128 stands for zero in the data rows.
Here are some points:
[145  99 149 144 129 169 145 115]
[ 59 168 169 146 127 197 122  66]
[138  96 139 116 135 117 144 134]
[193 190 130 153  83  74 165 142]
[151 150 132 138 113 106 142 137]
[151 143 150 138 132 132 139 132]
[123 120 134 115 112 113 114 131]
[134 138 116 121 118 111 132 135]
[119  55  95 173 198 193 117 180]
[109 130 134 142 139 115 111 145]
[169 106 143  57  81  80 148 132]
[131 139 105 115 100  92 142 118]
[132  96 161  84 111 120 100 138]
[141 124 137 104 107 112 136 128]
[130 126 144 167 158 157 127 142]
[101  86 163 124 136 126  85 147]
[ 95 155 122 107 138 159 114 100]
[116 159 116 112 112 132 105 127]
[134 124 180  42  70 232 117  12]
Here are 10 more points, each followed by its number:
[187 148 141 153  46  46 161 187] 0
[151 128 130  99 101 137 147  92] 1
[ 75 144 178 142 164 117  71 142] 2
[110 118 126 122 139 140 114 147] 3
[125 140 153 137 160 149 127 109] 4
[148 129 112 126 134 140 154 135] 5
[174 140  86 122 143 154 177 143] 6
[173 144 126 155 157 113 166 122] 7
[128 145 114 143 140 161 121 118] 8
[104 105 128 124 105  92 104 160] 9
Which of these numbered points is nearest to each point below by angle, seen from the average point of the first points? Its number follows each.
[144 132 132 135 107 107 137 143] > 0
[172 104 113 151 168 142 200 122] > 5
[186 153 128 163 166 104 177 124] > 7
[116 137 154  95  85 188 150  56] > 1
[143 133 125 116 122 139 152 116] > 6
[115  82 136 121  94  99 106 148] > 9
[137 133 133  78  70 139 112 112] > 1
[143 149 115 154 134 175 129 123] > 8
[108 147 205 157 222 177 114  84] > 4
Here are 10 other points, each followed by its number:
[128 134 141 169 141 118 111 145] 0
[135  72  38  43  93  74 152 153] 1
[ 85  96  90 166 204 244 144  70] 2
[149  98 147 154 126 181 146 116] 3
[143 104 149 146 129 163 143 118] 4
[120 169 127 177 186 173 108 121] 5
[137 121 132 109 119 129 134 112] 6
[ 93 161 124 156 163 219 137  51] 7
[133 148 113 145 136 165 125 122] 8
[ 76 171 124 156 167 255 138   9] 9
The same question for these:
[189 157 112 153  75 182 178 113] > 3
[113 118 148 152 135 108 111 144] > 0
[ 40  93   9   0 121 108  50 140] > 1
[ 85  93 186 200 162  67  78 180] > 0
[125 106 117 116 139 149 135 116] > 2
[158 141 122 101 111 152 175 105] > 6
[139 106 147 147 130 161 143 124] > 4
[126 133 135 155 137 117 115 137] > 0
[ 98 167 133 139  89 126  99 103] > 9
